128 stands for zero in the data rows.
What is the hidden score of each row? Scores go from 0 to 30, and 15 is about the middle. The score is a weighted sum of the row's numbers plus the product of two more (or one squared), each taken from its middle value.
[ 58 144 124 171 104 193 147 109  97 165  80 161 176 204 107 108 104 110 115 124 112 121 132 133]: 4
[107 125 139 117 138 152  97 154 163 101 158 152 149  97 152 138 143 134 157 153 148 153  95 110]: 15
[120 201 121 150  31  86 162 147 173 119 132  81 102 105 106 129 148 126 158  74 105 191  81 155]: 11
[114 118 132 178 161 152  87  98  74 143  68 194 126 145  78 105  97 110 126 150 105 153 122 151]: 16
[111 145 111 166 146 110 128 136  88  90  86 145  94 149  90 162 139 101 103 140  80  91 112 145]: 13
[173 159 119  65 129 130 165 139 150  85 138  98 145 123 148 163 114 140 123 164 159 121 134 107]: 15
[110 139 137 174 153 163 137  92  95 122 100 148 145 136  80 126 127 137 107 121  70  94 152 167]: 12
[110 102 179 151  64  91 139 148  85 122  86 153 157  87  70  73 129 131 125 105  80 126 169 150]: 21
[165 131 119  70 149 105 119 153 179 114 138  83 143 112 138 129 138  87 120 131 121 133 126 178]: 10
[ 73 102 147 164 126 174  70 134 108 168 103 188 178 160 125 108  76 105 144  49 133  88 128 123]: 12
[148 112 150  94 151  68 144 133 162 126 137 130 108 147 158 108 148 118 131 116 136 123 118 127]: 17
[132 139 137 115 137  90 151 105 142  98 142  99 149  84 118 130 143 113 114 163 121 144 101 143]: 13
[158 146 145 187 133  91 150 112  91 128  75 117  89  93  87 150 103 131 106 105 104 167 127 166]: 27
[102  96 131 117 136 135 118 127 166 146 138 150  91 121 138 132 153  95 113 161 151 101 117 137]: 15
[140 101 116 114 140 122 143 131 108  83 153 141  75 127 180  83 145 147 137 125 163 154 167 118]: 6
[176 108 115 121 135  80 129 150 144 105 150 107  94  97 125 127 147 106  94 124 137 136  89 138]: 9
[149 150 116 102 173 131 117 141 130 127 170 125 169 151 183 101 140 155 113 137 155 106 176  81]: 16
[142 155  71  82  55 151 154 173 134 187 110 115 129 108  79 139 126  46 152 109 123  93  94 176]: 27
[141 120 133 137 189 141 109  42 119 129 160 130 157 145 186 121 133 138 110 111 162  88 160  43]: 19
[ 86  67 130 164 156 182 103 106 147 145 124 152 157 194 163  74 108 134  91 110 160 118 140  75]: 4
[140  92 110  96 141  95 125 142 156 145 139  70 126 156 124 123 141 120 151 143 149 162 121 163]: 12
[129 101  75 126 167  71  98  95 144 123 149 115 106 149 126 134 165  53 144 120 130 137  99 147]: 14
[111  68 102 136 139 191 126 119 152 179 121 162 141 120 136 113 120 146 132 124 169  88 158 122]: 10
[110 132 150 137 132 163 106 137 120 132 106 177 158 178 178 105 151 182 127 120 139  93 178  93]: 12
[119  59 114 111 159 117 172  95 106 140 148  96 136 111 138 120 119 159 150 177 146 141 172 101]: 18
[ 88  96 129 148 111 131 158 121  98 138  90 156 170  97 116 139 118 117 131 102  91 110 121 106]: 13
[ 92  85 163 116 106 163  94 188 137 135 117 130 161 179 141 135 111 166 126 159 163 135 171  82]: 16
[ 97  61 154  66 177 141 103 130 134 123 119 133 121 161 153 122 146 120 137 127 168 131 148  81]: 17
[ 57  99  83 158  75 147 145 156  98 158 128 140 110 157  89 139 125 157 133  87 139  65 151 124]: 13
[ 99 102 133 116 142 156 115  99 143 108 182 171 143 134 149 151  97 158  90 128 168 139 157  63]: 17
[155 116 148  87 161  97 123 179 179 129 153 125  63 135 155 150 146 149 105 103 135 127 103 124]: 13
[107 148 148 153 124 141 132  97  81 142  82 124 104 101 113 177 102 137 120 161 100 132 126 134]: 16
[129  72 124 169 170 154 134 110  92 146 132 147 164 164 113 112  93 146  92 158  92 148 117 141]: 11
[168 156 118 108 137 104 108 152 126 131 138  84  95  57 123 126 131 155 185  67  76 127 105 168]: 21
[159 146 133 111 161 180 113 112 139 119 167 143 116 143 187 109 157  89 128 102 161 112 145  96]: 20
[113 115 159 139 131 143  78 149 152 160 104 195 160 149 158  93 111 147  98  74 155  97 128  69]: 21
[125  95 194  81 113 114  80 148 136 158 102 146 120 141 162 118 100 160 123 127 156  96 137 120]: 17
[117 139  97 127  83 114 115 153 181 133 124  67 123  73 143 119 122 117 188 104 158 143 120 107]: 15
[149 132 112  95 142  74 124 163 163  76 220 102 111 148 160 118 140 136 134  91 155  82 128 114]: 15
[144 110 111 123 115 123 134 157 154 156 125  97 112  95 112 154 142  99 151 133 144 139  99 160]: 14
[123  77 117 129 136  94 140 189 101 163 111 108 102  71 108 165 139  92 112 144 110 113 105 139]: 11
[119 106 142 107  88 108 162 170 162 144 147 103 156 148 171 113 104 162 121 115 183  99  82  91]: 9
[181 158 134  99 122  98 180  94 134 108 134  78  94  95 143 148 175 108 140 175 128 148 111 168]: 24
[ 84 125 139 166 115 170 123 143 102 169  85 179 165 125 130  99  78 122 137  96 104  94 129 131]: 7
[101 115 150 108 134 127 123 111 137 138 155 169 106 144 143 139 106 156  83 115 120 126 114 137]: 9
[122 148  79 198  89 142 134 114  74 138 105 131 118 109  91 150 133 139 128 136  60  94 113 180]: 8
[ 64 129  89 156 121 126 140 126 128 166 108 174 119  76  90 143  90 162 126 111 114  90 129 114]: 24
[170 132 127  99 159 140 111 140 123 197 120 108 109 115 129 139 143  93 143 143 140 149 124 190]: 18
[160 178 132 150 204  96  94 135 137  84 144 129 111  60 121 161 168  53 133  86  89 192 140 162]: 16
[ 75  69 154 129 124 156  58 136 169 143 107 154 160 173 151 114 121 125 133  95 174  95 152  88]: 14
[174 132 117 117 124 136 116 110  98  94 150 157  65 136 163  50 103 162 152 123 171 121 149  58]: 18
[119 160 165 152 110 134 155  56  75 131 103 104 137 105 116 112 120 167 166 121  83 154 126 127]: 22
[164 123 110 140 138 115 138 127 131 165 146 125 105  89 125 126 154  69 149 119 112 145  98 165]: 13
[159 171 119 125 173 102 134  97 157  89 159  83 145 129 176  96 165 148  95 125 127 129  78 147]: 2
[142 147 100 185 219 130 180  62  83  45 131 132 119 146  97 171 104 174  62 175  64 129 139 180]: 17
[155 162 116 132  90 132 137 150 129  82  64  82  77 108 122 134 144 116 166 129 104 143  71 165]: 24
[130 111 133 115 148 147  83  87 153  88 134 140 171 122 149 108 115 124 105 126 165 103 141  78]: 15
[134 135 134 152 106 148 161 117  97  62 152 129 183 137 100 158 128 157  98 174 105 138 140 122]: 13
[192 125  71 137 139  78 146 135 168  80 135 108 113 113 121 164 186 108 102 139 171 105  84 177]: 9
[126 130 112 151 156 134 156  82  79  81 126 117 108 123 137 105 109 134 146 138 117 103 155 120]: 13
[127 137 151  81 103 157 116  94 156 154 176 145 161 171 181  90 131 167 136 108 154 103 183  29]: 21
[132 100 191 127 117 126 128 119 105 145 136 143 173 110 142 100 102 179  97 175 103 133 157 111]: 17
[136  77 169 160 197 192  88 106  89 130 133 160 122 201 125  88 125 105 115 117 146 127 140 131]: 12
[130 123 152 177 149 135 101 115 101 180  75 138 144 132 109 152 120 102 148 113  86  98 128 121]: 22
[124 127 138 173 134 133 129 138 105 140  95 136 108 130  84 158 134 140 105 160 104 122 154 162]: 19
[159  70 122 139 141 151 122  94 100 146 174 119 167 101 178  60 117 127 144  90 172 154 201  76]: 12
[184 222 115 138 151 104 156  99 156  81 185  93 117 117 180 110 190 109 130 131 125 165 115 159]: 8
[ 80 110 102 161 105 159 130 148 106 134  70 153 118 160  77 169 113 146 133 120 135 133 137 116]: 18
[ 58 108 129  74 160 193 117 143 158 116 199 190 116 205 122 163 132 212  85 143 135 122 132 123]: 10
[118 111 109 136 155 175 127 126 116 128 105 156 160 140  99 122 153 157 121 100 108 134  85 154]: 6
[137 140 146 126 123 105 150 146 116 157 102  77 149 126 139 140 142 108 164  72 104 146 171 183]: 12
[134 152 134 191 108 166 120 111  88 128  98 171 116 102  95 117 109 121 103 121  89 139 139 135]: 11
[124 138  84 157 154 171 162  95 107 133 104 144 139 124 107 153  97 141 121 107  59 102 122 131]: 9
[ 52 144 140 153  68 149  82 125 138 152 100 176 162 136  75 109  85 161 136 114 121 110 158 135]: 21
[150 119 169 151 153 142 142 119  77 104  71 154  93 128 106 153 104 105  90 138  67 128 114 121]: 12
[142 182 119  67 137  66 163 142 154 106 120  59 122 135 160 149 143 135 159 120 112  92  78 155]: 15
[ 53 137 157 107  69 140  82 164 149 173 140 146 146 176 149 145 124 160  95 134 184 122 108  91]: 10
[136 174  87 109  93  85 110 114 150 111 128  74 159 105 154  86 147  87 180 107 142 150 123 128]: 15
[119 123  54 110 102 106 113 174 159  95 152 107  54 114  96 136 177  93 131  76  98 131  52 161]: 12
[133 111 149  72 166 100 102 145 132 132 133 123 134 124 183 134 107 170 137 114 161 121 145  89]: 19
[154 185 126 105  96 122 147 145  95 190  92 110 160  65  86 121 129  85 159 118  79 150 127 171]: 17
[ 80 121 123 122  81 122 148 154  70 182  68 131 126  90  63 134 140 195 149 121  88 171 138 169]: 15
[120 120 121 128  84 189 115  95 137 116 133 170 128 135 120 121 114 149 107 148 137  85 145  99]: 20
[154 128 118  73 122  81 156 139 188 124 160  70 105 128 164 120 146 104 132 143 122 130 115 147]: 10
[116  90 120 148 132 170 131 107  89 145 121 162 135 139 100 147 130 150 137 125 110 151 177 109]: 18
[113  74 160 181 143 123 148 106  70 153  98 145 160  96  98 161 135 105 117 199  98 123 159 146]: 21
[ 93 138 119 137 100 147 143 106 136 152 134 148 145 162 132 117 115 165 143 144 126 128 137  78]: 18
[143 152 159 115 125 121  99 125 158 105 152 113  75  77 136 122 130 139 127  94 119 181 115 132]: 17
[102 155 164 105 145 174  88  81 113 148 138 152 151 209 172  89 127 205 143  88 157 124 191  36]: 22
[123 119 145 166 212 163 120 117 107  87 118 148  91 142 169 135 135 149 139 115 148 115 151 114]: 11
[122 101 147  92 121 112 107 131 135 137 186 131 119 148 191 122 141 136 175  94 169 100 140  90]: 20
[147 170 148 148 108 119 145 135 137 105 140 138 129 140 123 122 120 126  90 190 144 177  99 134]: 11
[100 117 136 157  81 142 102 152 115 175 120 133 157 114  86 104 106 102 142 111  75 108  93 120]: 14
[ 87 108 156  88 125 114 106  85 175 161 141 151 203 120 143 147  93 172 101 138 135 129 149  72]: 28
[148 167 161  86 150 106  85 119 165 116 164 126 137 173 174 107  94 125 143 126 149 113  81 103]: 20
[142 104 109 112 111  90  80 116 172 129 157  99 151 108 137 106 167 132 116 148 145 115 110 136]: 12
[104 148 114 125 132 102 138 140 148 175  93 120 125 117 100 171 114  98 122 102 114 119  96 145]: 17
[127 139 119 117 164 136 138 117 127 109 134 139 118 106 143 121 102 193 121 145 128 227 165 113]: 18
[140 146 104 145 126 186 158  94  93 121  94 131  77 107  92 173 130 113 109 149 120 106 158 133]: 21
[116 147 192 153 113 184 105  87  83 146 108 131 189 143 134  88  90 182 156 116 138 138 167 119]: 19
[ 84 108 114 166 140 169 144 143 107 133 147 147 122 134  88  85  99 108 135 152 104 149 124 138]: 7
[116 126 119 122  83 106 114 151 152 125 146  85 105 103 117 164 155  97 147 149 176 166 145 117]: 18
[170 187 125 131 120 113 149 123 139  95 125  89 104 126 105 161 169 155 112 140  99 164 113 190]: 11
[179 144 143  70 135  82 165 142 138 167 140  64 161  66 104 162 150  50 118 182 127 185  87 179]: 15
[153 121 155 110 181 154 114 114 121 103 162 178 101 169 169  70 133 195 132 119 176 141 171  90]: 16
[155 142 137 103 112 117 134 155 134 122 152  79  94 104 126 175 149 104 147 107 124 113  62 150]: 26
[134 127 122 150 145 113 139 116  90 158  57 131 102  95  62 135 124 102 101 210  76 168 137 183]: 14
[170 119 177 118 121  78 129 113 128 157 123 107 143  73 138 141 136  73 170  93  87 171 110 157]: 19
[110 108 129 155 155 152 108  96 102 121  89 173  77 173 119 132 133 181 133 114 108  98 152 148]: 15
[111 103 153 149  78 118 119 143 138 153 120 117 185 130  89 125 125 148 134 117  85  55 168 164]: 19
[132 114 163  97 130 100 114 157 177 132 143 107 136 109 139 132 152 128 136 133 112 132 133 137]: 15
[122 118 134 169 152 146 143 115 102 141 116 164 122 129 118 116 110 138 124 126 112 105 135 139]: 14
[114  93 125 173 165 174  32  91 126 138 104 180 175 166 168  75 112 101 143  68 138  88 134  83]: 11
[ 84 110 124 155 105 108 164 116  99 136  88 130 126  58  74 123 126  95 135 146 117 118 125 151]: 14
[119 145 142 151  79 141 152 133  90 157 114 121 176 120 100 117 124 117 114  99  88 152 143 133]: 10
[ 78 135 112 152 120 173 120 133 110 123 125 148  83 136  62 168 128 116 132 128 134 157 139 138]: 18
[105 145 128 102 120 150 132 111 106 169  93 144 167 135 135 151 117 153 148 132 113  89 175  97]: 20
[ 94 158  88 172  67 152 124 123 109 156 102 165 144 155  85 118  83  95 121 108  97 150 145 130]: 13
[147 171 157 165 175 143 156 131  75  91  81 107 121 117  95 147 152 175 149 148  87 125 102 135]: 18
[ 71 124  92 155  97 153 117 113  80 156  79 166 140 152  87 133 107 172 138  77  97 118 106 145]: 10
[ 98 112 179  98 150 167  97  91 140 124 153 164 200 194 198 106  88 190  96 105 211 121 201   3]: 28
[ 83 135 139 165 109 175  67 133 132 156 121 190 135 184 121  66 123 136 146  77 125  95 131 152]: 12
[ 77 170  76 150 120 152 139 138 125 160  79 176 124  92  97 153 117 142 137 100 110 112 126 124]: 15
[126 160 114 144  86 124 178 165 128 179 101  99 169 145 107 157 114  87 174 102  81  86  95 185]: 11
[126 154 165 121 178 129 173  89 100 133 118 130 134 151  91 145 110 124 118 182  90 173 141 144]: 20
[197 181 154 114 115  91 157 120 144  65 120  60 163 130 135 164 127 127 121 164  86 175 114 148]: 14
[ 98  90 191 110 143 137 149 115 116 146 163 153 197 181 132 118 127 135 114 183 123 122 142  92]: 19
[142 106 146 118 135  92 119 152 176 122 127 122 111 112 134 127 117 153 139 124 147 154 129 130]: 22
